Each named move below is a turn or a mirror, shown by a few rows before and after it. Which moves, in which order, take the first row of each later pair to the second? The first pair is answered.
z764:
[-42   1  -9  14 -23  13  17  36  27  25  -1  18   2  28 -35 -21   6  10
  13]  ->  [-42  -9 -10  -1 -21  20  13  42  12  23 -10  26   0  18 -35 -21  14   1
  21]
[ 18  -8   7 -34  38 -26 -16 -81  -3 -26  -5 -11 -32  18  -1   8  -9   8
  36]  ->  [ 17  -5   7 -29  39 -29 -14 -84   1 -26  -2 -14 -32  21  -1   7 -11  10
  34]
[  3  24  -4  36  -8   7   1  -8  11  -2   2  -8  25   2   3 -13  -7  13
 -22]  ->  [  6  -7  -5  -2   1  24  -9   9 -28  -5 -22  14  17 -23   6 -14  14 -13
   1]
z871:
[ 33   9  -1   7  21  11 -51 -58 -22 -13 -19   1  -8  -3  43  -5 -18   1
  12]  ->  [-11  -6  -2  10 -29  70   3  28 -21  -6 -27  10  30 -31  26 -13  -1 -17
 -11]
[ -3  13   0   0  -8  36  -6  11 -10  -5 -10  27  28 -22   7  -7   3   0
 -12]  ->  [  0  -6   2 -37  15   5 -24  -3 -21  -7 -10  20 -13 -12   4   3  11 -16
  18]
[ 12  23  -5  -8  12 -25 -30 -21  -2  -7  -4  10  -8   4   5  -5  -7  -5
  15]  ->  [ -7  25  -6  10 -19  13   1  20   5  -5  -7  16  28 -12   0 -13  -3  -6
  -8]
[-13 -10   4 -12  -3 -10   8  16   8   8   8   0 -12   4  -2   5   1  -9
   8]  ->  [  3   9   5  11   3 -16  -4 -13  16   5  10   0  -4  10   8   1 -12   9
  -1]
z799:
[ 19  -7  -6   1   8   1  10  -3   5   2  -6   6   5  12  19 -12   8  10
  10]  ->  [ 10 -11  -6  -4   0   7  19  13   4   2  -6   4   6  10  14 -11  11   5
  10]
[ -1  24  -5  29  -2  46 -13  -5 -11 -10  -5  21  58 -10  16  -5  -8  27
 -42]  ->  [-47   7  -1  11 -28  32  26  47  18   0  19 -10  32   8 -14   8   0  10
 -40]
[ 22   3   4   1   6   2 -24 -18 -12  -3 -12  13   5 -12  16  -5  -2   6
   1]  ->  [ -7 -13   5 -14 -16  14   5  27  -8   2  -8   7   5 -16   0  -2  10 -10
   1]
z349:
[ 13   1 -11  24  14  34 -15 -20 -37  -5 -28  27  20 -23  13 -19   5  16
   6]  ->  [-28 -24  -9  -1 -10  41  19  37 -27   1 -21  14   7 -21 -10 -11  21  -8
  10]
[  3   4  -2  15 -10  27   5   0  -3  -3 -17  21  31 -14  11  -9  -2   1
 -14]  ->  [ -6  -2  -2   7 -16  29  13  15  -1   0 -17  19  27 -15   6  -8   2  -5
 -12]
[  5  -7  21 -43  20  16  13  15 -31  -2 -13   0 -19 -11 -26  -7  19 -22
  32]  ->  [-17  17  23 -11  -2  -2  41  24  19   6  19 -31 -17  16 -41  -3   4  -5
   8]

Each pair is two moves apart.
[ 44   7 -18   5  36  -5  -5   7 -17   7  -9  15 -15  -2   5   1  10  17
  18]  ->  [ 18   0 -16  -6  23 -19  18  33   4  13   8  -7 -34  13 -15  10  13   9
  18]
z799, z799
[  4 -20  -4 -14  13 -16  15  -3  -6   7  -7  -5 -53   4 -13   4   2 -17
  38]  ->  [-14 -21  -5  -2 -16  18  42  35  -1   9 -10   0 -24 -10 -18  -2   5 -20
  21]
z871, z871
[ -2  20  -6  31   9 -19   6 -16  26   0  10 -15   5  17   4   3 -17  14
  -8]  ->  [ 10   4 -10  19  11  23  -3  -1 -15  -5 -21  20  31 -18  17  -8  -3   0
  -3]
z799, z764
[  4  -8  -5 -19   5  -8 -15   2 -13  -1   2  -3  -2  -1   8   4   1 -12
  16]  ->  [  3  12  -5   7  -1 -14  -9  -8   9   1  14 -14   8  11   7   4 -12   6
   0]
z349, z871
[-14  -7 -13 -29  -1 -27  14   5   4  -1  27 -18 -16   4 -11  21   2  -2
  10]  ->  [  6 -10 -18 -24   0  15   1   7 -33  -7  -3  18  19 -29   7   8   9  -5
   6]
z799, z799
[ -2   5 -10   0   7 -12  -6 -28  29   6   6 -13  -9  16   3  11 -13  10
  -5]  ->  [-12 -23 -11 -34   7   3  -2   0   4   6  -9  -2 -17  -1   0  13   6 -15
  12]
z349, z349
[-23 -14 -13 -10 -15  -7   9  16   3   5   9   1 -12   9  -1   1  13  -7
   1]  ->  [-16   3 -15  16 -21   6  10   9   7   4   8   6  11   6   6  -6   5   6
 -17]
z799, z871
[ -7 -60   2 -18   5  30  -3  -1 -25  37 -20 -16  16 -12 -31  26  33 -22
   8]  ->  [ -4 -39   0  17  -9  52   5   0 -15  37 -20 -11  50 -18 -23  16  23  -4
 -17]
z871, z871
[-42  25   6  -8 -19  -3  14 -20  42   2  72 -26   0  32 -20 -53 -14  15
 -18]  ->  [-11 -20   0 -68  14  29 -30 -23 -44 -10  18  27  -5 -17   3 -60  18 -23
  25]
z349, z349
[ 16  14  -1  16   7  -2 -30 -23 -31   3 -33  13  36  15  12 -27  16 -18
  34]  ->  [-34   0   3  -1 -21 -18  13  29   4  14  -4 -21  11  36 -21 -14  22 -34
  33]
z871, z799
[-12 -24   5 -31  -7  -8   5  28 -15   5   9  -1 -16  -2  -6  12  27 -26
  20]  ->  [ 10  -1   6 -11  12 -41 -16 -22   1   3  22 -13 -28  19   1  14   9  -5
  19]
z799, z764
[-15  23  11   5  13  27   4  17  31  16 -16  -6   5  22 -27  33  11  12
  11]  ->  [ -6  22  11  -4  28  11 -11  -3  27  15 -15  -7 -11  27 -24  37  10  11
  23]
z764, z799
[ -1  20  29  37  22  10  -4  -6 -27  -1  -2  10  18  36  -2   0   5  12
 -14]  ->  [  0   1  28  12  29  14 -10   3 -47  -3 -14  20   8  24   0   1  16  -4
   1]
z349, z871
[  3  -4  -7 -14   4  -6   4  -5  -6  16 -15   6 -19  -9  -6  -9  14 -12
  18]  ->  [  5  15  -6  11   0 -17   7 -20  17  17  -2  -7 -14   5  -6  -9   1   4
   5]
z349, z349
[ 10 -19  -1   4  -2  36  -5  -3 -28  -8 -33  18  24 -29  22  -2  -7 -19
  15]  ->  [  9   4   4  17  12 -29  -9 -46  20  -2   6 -26 -16  21  11  13 -29   2
  15]
z799, z871
[-12  -4   9 -11  -2 -11  15  11  12   4   8 -15 -18  17 -10   2   4  -7
   8]  ->  [ 15  13   6  18   3  15  -2 -12  -5  -3  -9  11  18  -1  11 -12  -4  10
  -7]
z871, z799
